cols: G C L Y X J A M Z E
k442: [ 46  -7   4 -16   1   8  -5 -20  48  -1]
k285: [ 30 -14 -28  -1 -11  -7  42  -3  16  -5]
k615: [-24  -7 -32  18  -9 -20  50  -6 -40  -4]
k410: [ 42  -5  11 -17   3  11 -17 -16  46   0]
k906: [-35  14  21   5   8   5 -30  28 -25   4]
k326: [  2 -15 -43  13 -17 -23  59 -20 -13  -6]
k708: [ 58 -14 -10 -16  -5   3  17 -35  58  -3]
k477: [-41  19  27   5   9   6 -40  39 -31   5]
k91: [-21  -8 -34  17 -11 -20  52  -8 -36  -4]
k437: [ 30 -15 -28  -1 -11  -7  42 -27  16  -5]
k509: [ 42  -2  21  25   6  18 -38 -12  52   2]
k920: [-16  11  26  -3   9  10 -42  16  -3   4]
down: [ 0  4 -6 -3  5 -4 -5  2]
E
loc: [26]
k920, 3
places k615: [-4]
10

cols: S H K D T
k667: [-32  -3  -7 -23 -16]
k717: [ 22   8 -26 -12  -6]
k887: [  0 -21 -41 -12 -13]
k130: [-14  10   1  -9 -15]
k718: [ 13 -11  -9   6 -16]
k341: [ -3  16   1  -3 -14]
k424: [ 22   8 -26  -9  -6]
k266: [  1 -20 -37  -8 -13]
k227: [ 16  -7  -8   8 -15]
k131: [ -3  13  -2  -4 -14]
k351: [-19 -19 -11 -19 -13]
places k351: [-19]
1 2 4
down: [ -7 -26 -41   1]
K
down: [22  1]
S
down: [ 1 -9]
K

cols: Q R U N F P V B W
k160: [-8 -2 -2  7 -8 28 -2 -2 -8]
k971: [ 15 -19  -4 -23  18  18   2 -50  38]
k349: [  3 -20   1 -24  15  11   6 -16  -3]
k226: [  6  12 -17   3  17  28 -10  -4  12]
places k160: [-2]
2 3 7 8
loc: [-50]
k971, 8
places k226: [12]
2 9
down: [  6 -10]
V
down: [ -4   1 -17]
U
places k971: [18]
5 6

cols: Vemon tegur kufo zito rered
k548: [ 49  49  49 -39  49]
k742: [-15  31 -54   7  -7]
k975: [ 9  2 41 17 41]
k166: [ 17  51  28  19 -40]
places k975: [41]
3 5
down: [17 19]
zito
down: [ 49 -54  41]
kufo
places k548: [49]
1 2 3 5
down: [ 41 -40]
rered
places k975: [2]
2

cols: fofak dit baban faku
k807: [-29  11  15  20]
k141: [-18  -2  34  25]
k450: [ -6 -17  30 -21]
k68: [ 19  20  30 -26]
k209: [-9 27 51 -3]
k470: [-7 12 16 12]
loc: [-9]
k209, 1
down: [-21 -26]
faku
down: [30 51 16]
baban

cols: zud vatom suz Bure nit Sizim zag rere vapa
k546: [22 20 21 13  3  9 30  4  2]
k252: [ 9 16 23  8  5  1  6 19  5]
k265: [ 0 21 10  6 25 21 47  6  8]
k275: [39  4  4 11  9  4  9  4  9]
k518: [14 18 15  3  6  0 10  8  0]
k967: [ 5  4 11 14 17 10  4  3  6]
down: [ 4 18]
vatom
places k275: [9]
5 7 9

cols: dufo nes besen ziza zim mazut lar
k412: [-15  41  -4  22  19  13 -33]
k24: [-15  41  -4  22  -4  13 -33]
k772: [ 0 16  1  9 11  1 -1]
k401: [  1   0 -18 -18  20 -18 -18]
k299: [12 46 17 23 19 45 -4]
k338: [ -6   0 -11   0  -3  20 -13]
k297: [-54  12 -39   1  24  -6 -24]
k802: [ 12  -7  -9   3  22 -19   2]
k211: [-10  -5 -10  -5  17  -5 -10]
k686: [  2 -21 -14   6  10  -8   4]
down: [-33  -1 -18  -4 -13]
lar
loc: [-1]
k772, 7
places k211: [-5]
2 4 6
places k401: [-18]
3 4 6 7
loc: [-13]
k338, 7

cols: zevu Fibag fesi Koz mup vunur vusev lanim
k448: [  4 -30 -52 -54 -35  -1  33 -18]
k845: [-18   4  21  11 -14 -20   0  19]
k447: [ 39  -3 -38  20  37 -12 -35  16]
k268: [ 39  -1 -40 -19  18  42  13 -32]
k80: [-14 -15  -1 -15 -22  22 -15   4]
down: [11 20]
Koz
loc: [-20]
k845, 6
down: [ -1 -20 -12]
vunur
loc: [21]
k845, 3
places k80: [-15]
2 4 7
loc: [-19]
k268, 4

cols: gubiz zar digir Vuruk geku zalo
k208: [  9  24 -21  34 -11   2]
k296: [-52  25  19 -21  26 -21]
k398: [ 17  18  27 -30  -8 -16]
k653: [-22 -15  47 -24  12  26]
k283: [ -5 -26 -17   1  -7  20]
loc: [-52]
k296, 1
loc: [25]
k296, 2
down: [25 18]
zar

cols: rupeg rafo baza lubu kifi
k4: [-14 -25 -15  20  40]
k307: [ 33  41  17 -32   4]
k89: [ -7 -25 -27   9 -31]
loc: [-7]
k89, 1
down: [ 20 -32]
lubu
loc: [-15]
k4, 3
loc: [41]
k307, 2

cols: dizil rege kalo Rofus kanik Didem kif
k23: [ -8  15 -21 -24 -14  11 -45]
k65: [ 25   2   9  37  -9 -39 -11]
k502: [ 10   6  -5  21 -15 -29  -6]
k339: [ 58 -46  33 -46 -46  15   5]
k872: [-37  -4  50  51  -8  11 -26]
down: [-11  -6]
kif
down: [ 25  10  58 -37]
dizil
down: [  2   6 -46  -4]
rege
loc: [51]
k872, 4
places k339: [-46]
2 4 5

